Families of rows that turns and mirrors carry onto each other, the same ones carrying the whole set onto itself: the rest of each named row's family, in list order:
8 families of 4 rows:
K185: [-11 -21  22 -14   1   6  31  34 -24  -3]
K707: [ -5  46 -18  -7 -34   1  30 -16 -19  16]
K879: [  5  -1 -32 -18 -27  35   0  21  15 -30]
K222: [ 15 -16 -28   7 -10   2  18 -32 -21 -26]
K503: [-13  -9  31 -16  -5   7  38  21 -12   9]
K248: [  5  -2 -13 -30 -31  43  -5   3  16 -25]
K409: [ -1  41 -17   4 -19  12  39  -1 -25  21]
K835: [-19 -15  11 -14  -2 -14  33  33  -1   4]
K620: [ 13  13 -25 -39 -33  26   7  17  19 -26]
K280: [-12 -12  14  -4   5  -3  38  42 -12   3]
K881: [ -4  49  -6   3 -22  10  11  -9 -24  21]
K228: [  4  -7 -31 -26 -24  36   5  32  22 -16]
K543: [  8 -24  -9  15  -6  12  10 -29 -25 -19]
K619: [  2  -9 -15   1 -18 -11  20 -44 -20 -18]
K787: [ 12 -16 -29  10 -10  11  18 -35 -21 -20]
K722: [ -7 -24  21 -19  -6 -11  30  35  -8  -9]
K341: [  7  11 -18 -36 -36  25  -1  26  16 -21]
K58: [  7   8 -24 -32 -33  45  -6  23   3 -21]
K977: [-11 -22   9 -15   1   4  35  43  -1   6]
K865: [ 16  -2 -25 -24 -29  25  15  33  19 -36]
K598: [  4 -13  12 -13  -8  -3  46  41  -3 -17]
K807: [  0 -30  -9   9  -9  -3   7 -35 -17 -13]
K97: [ -2   2 -34 -30 -31  25  -6  19  26 -20]
K78: [  3  48  -8   5 -25  24  25   4 -23  20]
K785: [ -3 -19  16 -20   3 -11  43  26  -6  -9]
K499: [ -3  46 -10  -8 -32  15  22  -3 -14  27]
K204: [ -3  44 -32   8 -25  12  20  16 -11  25]
K576: [  0 -26 -27  24  -8  -6  11 -16 -14 -15]
K82: [ -9  45 -13   1 -14   0  24   3  -9  28]
K452: [  3  49 -14  -3 -22   3  40   3 -27  17]
K780: [  2 -13 -12  11  -9   0   0 -37 -23 -10]
K949: [  4 -22 -26  13  -6  -2   3 -32  -2 -11]

Which other rows belong to the same family as K248? K503, K204, K576
Which other rows belong to the same family as K807? K879, K280, K499
Which other rows belong to the same family as K82? K185, K58, K949
Which other rows belong to the same family as K78? K835, K543, K97
Which other rows belong to the same family as K977? K881, K228, K780

Families of rows that turns and mirrors carry onto each other, the same ones carrying the whole set onto itself: the rest of each named row's family, in list order:
6 families of 5 rows:
K600: [-86 -20  -4  24  58  -5  -3  27  35  -4 -15 -21 -10  50]
K990: [-90 -54  -9  11  17 -29   7 -23   1   0 -15 -15  -2  13]
K63: [-66 -25  31  11  -4 -50  51  31  33  -1  -2 -22 -39  43]
K793: [-70  -9 -14  19  59 -15   1  28  27   9 -22 -18   0  56]
K257: [-87 -44   3  44 -23 -22  12 -21   8  30 -11 -11 -32  67]
K33: [-89 -58 -11  26  30 -20   0 -28  10   2 -14  -8  -4  17]
K87: [-70 -41  18  45 -15 -23  -4 -13   6  32  -4 -22 -43  75]
K166: [-58  -4  29   2  11   9  30  12  11  -5  28  -5  18  64]
K700: [-51 -19  33   5 -12 -42  32  35  39  21  -5 -16 -31  42]
K86: [-62 -25  23  -5  21  -5  37  20   4 -22  26   1  12  63]
K924: [-65 -20  26   0 -13 -50  47  35  23  21 -17 -13 -19  43]
K2: [-47 -17  26   6  23   0  32  23   5  -8  37 -15  17  50]
K453: [-61 -22  39  -5 -10 -56  42  19  39   2 -19 -16 -27  44]
K659: [-44 -21  43  10  -9 -53  29  33  22  14 -10 -10 -28  35]
K993: [-90 -40 -10  29  20 -24  15 -27   4   5   6 -29  -8   7]
K900: [-91 -28  10  45 -24 -20   1  10   0   9  -9 -24 -39  71]
K173: [-60 -26  30  10 -22 -52  45  33  25  13 -16   3 -23  52]
K983: [-89 -37   1  32 -22 -18  13 -13  11  22  -4 -15 -36  81]
K874: [-89 -36  15  42 -17 -28   4  -9   2  17 -19 -21 -29  89]
K896: [-72 -22   7  25  69 -17  -9  29  21  22 -14 -26   3  48]
K89: [-79 -27   4  19  67 -10   7  23  30  13 -18 -13  21  55]
K181: [-69 -57  -2  24  27 -28  -9 -32   1   0  -2 -15 -11  13]
K240: [-57 -21  30   4  23  -4  46  22  21 -11  23  -2  16  67]
K639: [-79 -45 -12  22  25 -40  13 -32  -2  -2  -3 -25   0  18]
K105: [-80 -43  24  35 -31 -20  -3 -17   6  21  -1 -21 -34  70]
K530: [-71 -27  -8  30  65 -11  -5  30  19   6  -7 -32   2  61]
K389: [-45 -20  36   9  26   3  24  18  13 -10  32  -6   7  65]
K380: [-81 -56  -1  25  29 -41   1 -23   1   2  -7 -31 -13  14]
K238: [-89 -22  -9  11  65 -13  10  22  28  15 -15 -28   5  66]
K7: [-70 -10  38  14  16   4  32  22   5 -10  31 -18  20  55]

Which other rows belong to the same family as K530? K700, K2, K105, K380
Which other rows belong to the same family as K896? K87, K659, K181, K389
Which other rows belong to the same family as K166? K793, K453, K874, K639

Families of rows that turns and mirrors carry onto each other, the same ones carrying the whole set onto itself: the rest of each named row's family, in list order:
4 families of 5 rows:
K327: [ 19  38  36   1  22  26 -57  27 -14   2  -4  34  18 -15  -3   7   8  26
 -42 -11 -17  43   8  18 -21  18  19  11  16  -8  17  39   1  -2  -3   6
  -5  -6   5 -18 -29  12  -1  32   1 -11  26  -1  -1  41]
K944: [-32  -8 -16  39  10  38 -27  38   4 -10 -52  -2  -3 -16 -19  22  23 -11
   2  -3  30 -10 -18 -21  12  18  26 -25  25  34   7  28  -6 -18  -3  47
  -8 -10  13 -45  -8  23  -1  31   2  31  20 -16  -3 -33]
K123: [-12   0  -3  58  -1 -14 -15 -28  -2 -41 -12 -17 -10  26 -43  37 -12  13
 -35 -34  21  31 -18  -9 -16   5  -6   3  26   1 -35  -6 -11  17   1 -15
 -38 -11  24  -7  -2 -29 -13  59  -1  36   7 -12  23   0]
K951: [-32  19   4   2 -21  45 -19  20 -25 -53 -12  34   7   8 -33 -23   0   2
 -26 -18  31  36   7  11  -8   0  -5 -39   1  23 -10  16  21 -21  13  61
 -40   1 -11 -36 -32  21  18  33 -12   8  14 -43 -37  15]
K818: [-18  20   8  -3 -25  17 -14  -1  19 -68 -10   2   0  35 -36 -34  -5   0
 -41   4  12  39  -9  12  -6  -1 -19 -41 -13  27   0  34  19 -16   9  51
 -28 -10  11 -23 -28   2  -2  33 -11  24  -2 -43 -47  11]
K532: [-50 -15 -10  36  -8  33 -17  32  -6 -31 -36 -31  23 -11 -38  21 -12  -1
   6 -17  21  -7   1 -32  26  28  43 -31  13  31 -18  20   5  -1   7  34
 -23 -11  10 -50 -13   3  12  41   0  37  26  -7 -11 -15]
K50: [ -1  -5  54 -20  24 -11  -6 -31  -6 -21 -15 -15 -15 -13 -26  35  12  -1
 -21 -13  -1  26 -24  29  -8   7 -13  50  -3  33 -17  58 -22  -6  -1 -14
   2  -6  20 -10 -35  14  -5  -2 -11  24   8  13  -5  27]
K417: [  7  41  21  13 -25  45 -61  25  -6  -6  25  27  12 -10  -3  12  -8   9
  -5   3 -26  50  -4   0 -23   1  14  24  38 -15  14  42  10 -17   7   9
  -9  -6   5 -11 -43  -4  14  27   6  -1  16   0   9  20]
K682: [-25  17   6   4 -16  27 -24  17  -8 -53 -12  10   8  28 -47 -13  10  -4
 -39  -4  -2  62   6 -23   2  -5 -11 -37   3  22  -5  19  -5  -8   1  73
 -12 -14  -1 -29 -35   5 -10  28 -12  -7   3 -39 -57  17]
K506: [  9  -1  50 -19  31   5  -2  -8   4 -22 -10 -35 -15   1 -38  36  20 -21
 -10 -11  -6  36 -18  19  -1  12 -17  35   6  27 -11  59 -15 -33 -14  -4
   4  25   9 -11 -27  19  20  -6 -13  41  16  -8 -32  37]
K43: [ -8 -13  15  42  -2 -17  18 -30   1 -29  -3 -27 -17  21 -33  61   5  15
  -6 -26  23   3 -13 -21 -12  26   3   7  14  32  -9  13 -25  26  10   0
 -26 -24   8 -12 -14 -11 -23  56   3  32  12   8  13 -15]
K401: [ -3  32  15   5   5  31 -43  12  -7 -29  31  23  26 -12   8  12  -6  31
 -30   1 -34  34   4  14 -26  -6  17  18  30 -18   7  48  14 -12 -10  11
 -19 -29  20 -18 -31  -5  -4  33  -7  11  30   5  17  31]
K892: [-44 -10   6  24  -9  32 -29  27  28  -8 -46 -32   0 -27 -25  38   9  -6
  21 -23   7  -4  -5 -17  25  14  53 -31  33  16   1  32   3 -13   1  19
 -19  -3  10 -36 -19   2   1  23  -9  45  35 -18 -17 -23]
K790: [-15  20  13  -7 -27  23 -12   2  -6 -42  -8  17 -26  42 -47 -18   0  -9
 -43 -13  16  37  -8   1   4 -11  16 -34   0  21 -14  14  18 -14   6  64
 -27  15   0 -17 -37  10  20  35  -9  28   9 -57 -39   3]
K48: [ -2 -17  43  -8  15  19   4 -21   7 -10  -3 -32  -8 -11 -32  49  23 -10
 -29 -19 -13   7 -23  34  -1  19 -19  32  -9  32 -32  49 -12 -37 -18   1
 -14  10  19 -30 -18  17   0  12 -35  46  -8   5 -36  34]
K699: [  6   4  11  40  10 -27 -13 -14 -13 -29 -44 -27 -13  21 -37  43 -27   7
 -19 -33   5  33 -19 -23  -9  30   8   5  31  17 -20  -9 -17  23   9   9
 -10 -12  -2 -15  -4 -21 -31  45 -17  33   6   7  21 -13]
K416: [  2  43  35   0 -16  34 -54   3 -24 -28  23  35  17 -22  -4  -8  -6   1
 -22 -11 -16  42  -6  14 -16   9  -7  17  16 -12  14  49  -9 -15  10  16
 -13 -22  11   3 -31  -4   9   2 -11  -5  28   2 -12  41]
K295: [-44 -15 -13  24 -14  48 -37  42  17 -33 -31 -28   8 -36 -22  14   3   2
   8 -19   8 -13   1   5   2  12  30 -35  31  23  -7  35 -18 -14  -8  19
 -12  -1  15 -49  -8   8   6   9  -8  44  17   2  -2 -33]
K440: [  6   7  -1  42  -3 -36  15 -25   9 -22   3 -11 -22  21 -28  54 -16   4
 -17 -26  11  39  -6 -10 -10   9   3   5  30  -2 -27  11 -21  15  10  -9
 -19   0  11  -7  -8 -10 -27  52  14  18  20 -18  12 -15]
K703: [ 15  -9  48  -3  24  12  -8 -18  -1 -17  -5 -16 -41  -8 -30  48  38 -30
 -28  -8  -4  10 -23  16  -1  16 -19  45  11  36 -15  32 -21 -11   4   3
 -14  -6   4 -31 -11   8 -20  -5 -18  13  14  -1 -33  43]

Which other rows belong to the same family as K417? K506, K892, K790, K440
Which other rows belong to the same family as K703? K327, K944, K682, K699
Which other rows belong to the same family as K532? K951, K50, K43, K416

